In the rows, 128 means zero.
Turns, then the turns between two rows, first turn first; the first pair answered:
turn J:
[121 106 114  97 121 128 127 109 164 111 123] => [119 129 122 147 159 153 100 137 109 137 137]
[131 132 133 118 126 144 148 128 142 129 112] => [119 133 136 124 139 151 125 120 146 124 123]
[ 82 163 145 134 192 170  81 134  87 136 134] => [146 156 126  99 106 123 208 168 104 146  78]
[105 145  88 138 112 116 137 104 115 121 118] => [ 97 147  92 141 120 121 126 104 111 118 125]
turn Q:
[153 143 132 153 107 126 142 136 131 154 120] => [147 127 127 134  97 118 137 113 158 136 124]
[115 111 114 106 131 145  90  80 165 115 131] => [106 135 120 137 168 174  84 112 124 135 130]
[ 79 118 111  55 131 158 126  84 183 110 121] => [ 62 153 124 101 186 197 108 121 126 137 120]
turn G:
[148 120 121  94 111 106 150 129 142 113 112] => [147 122 123  99 109 107 157 137 143 113 109]
[111 121 129 106 134 140 124 113 159 115 117] => [109 134 131 111 137 150 136 127 147 118 102]
[145 131 126 160 125 120 122 142 103 150 145] => [141 123 126 154 119 114 105 126 118 143 158]

Between the rows of a pair lie two turns.
[ 69 142 148  78 190 130  90 126 161  92 161] => [156 153 139 112 117  82 208 196 114 138 122]
J, Q
[118 137 118 134 119 144 148 154 115 140 125] => [ 99 135 119 133 135 151 113 137 126 131 139]
J, J
[110 114 127  90 139 141 137 100 164  99 109] => [138 133 124 113 124 134 182 142 129 127  89]
J, J
[157 132 141 176 121  97 110 133  93 155 167] => [155 111 135 151 104  86 102 105 123 137 177]
Q, J
[130 120 122 143 147 136 147 133 112 145 117] => [121  98 117 124 139 126 122 104 141 125 131]
Q, J
[ 92 127 129 112 163 155  99  91 157  92 125] => [133 125 116  96 114 129 181 120 164 100  89]
J, J
[102 160 146 136 179 172 128 154 102 120 110] => [ 90 135 140  94 166 162 111 109 156  88 114]
J, J
[175 117 105 134 123 114 169 140 109 158 138] => [132 108 115 133 160 134  94 102 124 140 171]
Q, J
[147 123  98  95  82 136 184 138 163 133 106] => [134 157 113 156 134 171 151 176  93 166 125]
J, J
[170 133 119 141  95 119 178 162  99 147 103] => [ 87 128 132 115 165 161  74  99 136 107 142]
J, Q
[114 145 145 139 114 129 125 139  96 101 116] => [102 139 145 129 119 130 115 125 108  92 123]
J, J
[141  98 119 134 107 119 129 130 119 143 153] => [127  97 121 129 120 130 109 120 126 134 158]
J, Q
[125 121 126 159 141 117  53  81 151 111 184] => [194 142 117 173  88  90 178 151 113 146 124]
Q, J
[131 155 143 133 140 141 135 153 128 130  99] => [120 150 140 110 145 141 123 135 148 115 101]
J, Q
[140 127 129 143 118 123 138 137 119 138 130] => [130 123 136 147 130 128 114 126 120 130 142]
J, J
[138 119 113 107  94 122 150 109 154 123 128] => [101 142 127 127 158 170 111 120 128 126 133]
Q, Q
[143 126 123 146 118 137 103 108 109 147 163] => [150 121 118 141 105 127 104 103 119 143 158]
Q, Q
[ 94 143 156 123 122 132 124 114 146 143 141] => [106 142 153 117 107 124 148 119 150 143 130]
J, J
[121 122 160 168 114 160 121 104 113 147 174] => [130 107 148 128  79 136 159  89 155 125 150]
J, Q
[102 118 147 161 157 161  36  67 108 122 193] => [145  85 120  82  65 105 135  50 188  88 147]
J, J
[127 132 129 127 118 126 157 141 126 135 108] => [100 130 134 123 140 139 111 120 131 124 132]
Q, J
[165 119 122 152  94  89 143 141 100 146 147] => [138 121 130 163 128 106  95 127  93 144 167]
J, J
[117 108 130 156 128 120  90  96 151 152 130] => [143 120 125 165 107 110 145 131 129 169 106]
Q, J
[167 141 118 180  98  99 179 141  95 169 119] => [103 119 124 164 143 126  61  66 141 133 175]
Q, J
[ 89 136 139 114 170 160 102 122 137 112 128] => [145 134 130 113 112 121 184 154 125 133  96]
J, Q
[104  94 121  88 130 137 110  94 174 113 134] => [150 112 121 104  96 122 186 147 140 141  96]
J, J
[133 141 123 164 161 124 113 140 107 131 145] => [159 118 110 143 112  89 138 121 140 120 142]
Q, Q
[154  98 120 101  90 106 138 100 184 112 112] => [150 132 135 193 142 133  94 141  93 161 144]
J, Q
[177 138 136 139  75 116 159 129 145 145 143] => [157 155 146 179 115 140 118 141 106 158 168]
J, J
[141 122 126 127 106 117 116  81 145 134 153] => [158 132 126 136  95 109 151 107 126 150 140]
J, J
[135 147 133 127 142 144 168 176 110 134 109] => [130 119 124  85 114 127 166 131 163 106 114]
Q, Q
[131 106 125  98 106 146 186 140 107 107 105] => [ 97 112 130  88 138 171 154 125 117  92 114]
Q, Q
[141  91 130 125 111 120 126 116 154 113 118] => [146 108 136 167 132 129 113 140 111 140 131]
J, Q
[140  99 124 119 126 133 136 131 152 125 120] => [138 110 126 149 142 140 124 146 121 142 131]
J, Q
[136 145 125 143  95 128 152 115 105 134 135] => [115 141 130 144 119 137 112  97 108 127 153]
Q, J
[121 151 133  91 138 119 199 159 146 125  88] => [ 99 168 144 133 184 145 152 171 105 142 113]
J, J
[123 125 142  91 146 144 160 135 150 119  92] => [119 133 142 108 156 153 159 146 131 126  93]
Q, Q
[109 121 120 119 136 135 134 112 142 106 110] => [134 133 118 150 132 132 149 138 104 131 110]
J, Q
[111 138 113 119 131 171  71  99 147 120 175] => [146 125 100  83  75 136 147 109 173 113 135]
J, J
[130 126 121 161 135 136 115 139 103 132 139] => [128 109 113 111 114 122 129 111 149 105 126]
J, Q
[139 115 135 152  90  76  95 102 120 129 141] => [142 139 141 177 108  92 107 130  88 151 132]
Q, J
[123 120 118 119 119 130 128 113 149 114 132] => [137 132 117 132 114 129 154 138 127 128 123]
J, J
[149 143 133 154 115  95 132 136 102 161 143] => [124 124 130 113 116  97 107  92 156 126 148]
Q, Q
[153 133 120 132 112 121 185 146 129 144 106] => [ 97 137 131 137 176 159  98 111 137 127 138]
J, Q
[114 122 139 127 165 149  92 113 120 138 154] => [133 103 130  86 121 125 135  97 159 119 138]
J, J
[145 132  98 126 118 107 111 124 118 120 164] => [152 143 102 138 122 112 122 142 103 131 157]
Q, J
[135 113 128  95 101 137 179 122 176 139  89] => [111 132 138  98 141 169 171 142 160 142  81]
Q, G
[102 136 131 152 155 145  96 129 124 130 129] => [147 126 121 155  97 106 143 139 123 141 122]
Q, Q
[107 153 149 181 184 161  88 120 101 152 152] => [107 113 132 100 137 127  98  63 190 103 144]
J, J
[ 98 139 135 107 143 139 133 108 148 107 113] => [130 150 132 142 129 127 159 143 105 139 108]
J, Q
[151 128 119 151 127 117 112 166 105 146 158] => [148 110 113 126 109 105  96 136 137 126 170]
Q, J
[122 118 132 122 151 134  93 106 131 113 156] => [143 110 126  95 109 108 143 112 148 110 132]
J, J
[144 126 134 132 120 113 134 137 112 142 127] => [124 118 135 127 130 121 103 118 124 133 143]
Q, J
[119 124 142 105 148 138 101 108 145 117 140] => [119 144 148 109 169 156 131 135 127 123 118]
G, G
[174 138 122 160 113 115 124 137  85 139 162] => [151 126 128 146 127 121  84 109 108 116 182]
J, J
[139 129 130 178 136 112  91 123  94 150 155] => [139 103 118 109  96  92 118  89 166 113 130]
J, Q
[129 108 124 100 111 109 112  98 172 110 131] => [120 149 139 151 168 152  97 146 106 140 131]
Q, Q
[143 105 155 122  91  77  86  95 163 141 160] => [161 117 156 157  95  78  96 123 121 168 163]
J, Q
[102  88 121  77 108 104 118  95 203  84 132] => [155 138 134 199 124 110 139 189  72 171 146]
J, Q
[ 93 113 139  81 129 152  98  66 195  83 143] => [147 170 143 139 126 161 210 178 100 146  81]
Q, J
[130 139 112 133 129 134  89 146  99 130 152] => [128 123 106 105 113 122  87 123 136 109 153]
J, J
[155 102 116 149  89  89 114 106 127 147 158] => [110 110 127 142 143 124  68  94 135 130 168]
Q, Q
[132 148 132 142 131 124 100 119 117 155 149] => [147 134 125 132 103 104 112 116 130 151 146]
Q, Q
[133 103 116  77 107 103 148  91 180  98 103] => [114 160 138 150 185 158 140 162  84 144  95]
Q, J
[133 163 119 122 144 144 160 129 100 143 131] => [114 156 122 114 161 152 122 106 117 131 149]
J, J
[ 72 155 165 113 211 211 144 126 100  89  99] => [126 143 148  86 141 162 239 149 118  93  61]
J, Q
[111 125 128 111 136 128  85  92 151 113 136] => [165 138 124 143  97  99 148 141 108 150 114]
J, Q
[ 86 148 133 119 173 174 108 125 122 116 123] => [100 128 120  76 131 147 140 109 160 100 107]
J, J
[135 106 140 100 132  96 110 108 149 107 149] => [149 139 146 134 148 113 150 164  93 138 126]
Q, J
[146 112 109 156 119 126 131 158  91 147 111] => [106  96 113 108 134 140  93 112 148 107 120]
J, Q
[101 171 141 114 179 170 137 165 100 134 114] => [158 139 123  93  93 108 194 153 130 125 104]
Q, Q
[101 115 128  84 142 129  95  77 177  99 131] => [154 129 117  97  96 105 188 132 150 128  84]
J, J
[ 87 162 141 150 134 160 157 132 117 125 135] => [ 78 150 138 126 132 158 138 104 146 108 141]
J, J
[157 151 136 133 118  97 149 146 100 119 138] => [129 143 140 125 142 110  92 113 119 106 162]
Q, J
[112 134 150 156 119 135 131 142 110 148 149] => [102 120 146 139 118 135 109 113 140 126 156]
J, J
[140 145 108 138 141 147 129 175 118 157 120] => [115 128 111 123 156 149  83 140 144 134 143]
J, J
[154 114 122 144  76  96 116 119 128 145 148] => [151 122 126 162  95 103 108 128 112 157 157]
J, J
[106 127 114  84 123 120 113  94 170 118 139] => [143 140 110 105 100 106 178 143 135 147 106]
J, J
[158 123 125 133  91 104 145 129 159 129 118] => [155 142 135 174 123 126 127 151 115 149 130]
J, J
[141 139 116 120 132 120 158 160 133 130 102] => [106 140 123 121 164 141 108 141 132 119 121]
J, Q
[103 128 158 138 154 112  77 112 149 108 118] => [148 132 151 137 114  87 155 151 137 127  81]
Q, J
[164 124 119 109  95 120 156 113 159 121 131] => [166 148 129 157 125 138 150 151 105 149 138]
J, J
[131 163 157 127 162 139 169 175  87 134 117] => [ 90 147 161 110 191 152 104 126 120 107 150]
J, J
[ 78 110 123  90 178 161 110 110 175  46 112] => [164 141 117 165 128 126 204 199  83 120  87]
J, Q
[122 131 122 121 115 129 156  97 162 132 130] => [108 150 129 141 153 155 141 113 136 142 132]
Q, Q
[140 120 128 173 133 134  87 144 103 149 160] => [141  95 116 103  90 112 126 106 172 112 137]
J, Q
[143 130 121 118 122 120 163 135 129 134 128] => [129 140 124 143 150 134 133 137 109 142 140]
J, J
[121 129 127 140 149 140 105 128 121 129 138] => [128 115 120 110 126 123 116 112 153 116 132]
J, J
[148 122 124 112 103  95 124 117 155 131 137] => [114 141 137 129 158 133  91 132 134 135 142]
Q, Q
[120 138 131  66  93 134 115  65 153  81 119] => [164 165 132 103  73 124 186 134  96 121  90]
J, J
[123 131 116  87 147 166 149 133 144 131  85] => [114 130 118  92 157 169 134 125 145 128  94]
Q, J
[115 158 134 120 148 151 140 154 115 131 107] => [108 131 128  87 125 132 126 115 159 107 119]
Q, J
[143 125 138  89 101 143 165 136 159 115  96] => [124 141 142  96 132 167 157 148 144 117  89]
Q, G
[130 145 123 122 138 128 155 157 107 140 104] => [ 99 139 131 103 157 143 120 127 140 116 116]
J, Q
[131 116 132 102  79 119 170 117 157 120 107] => [ 78 142 148 118 157 171 115 126 135 119 117]
Q, Q
[133 138  99 109 110 132 173 167 113 113  80] => [106 149 112 147 157 159 118 168  83 125 110]
J, J
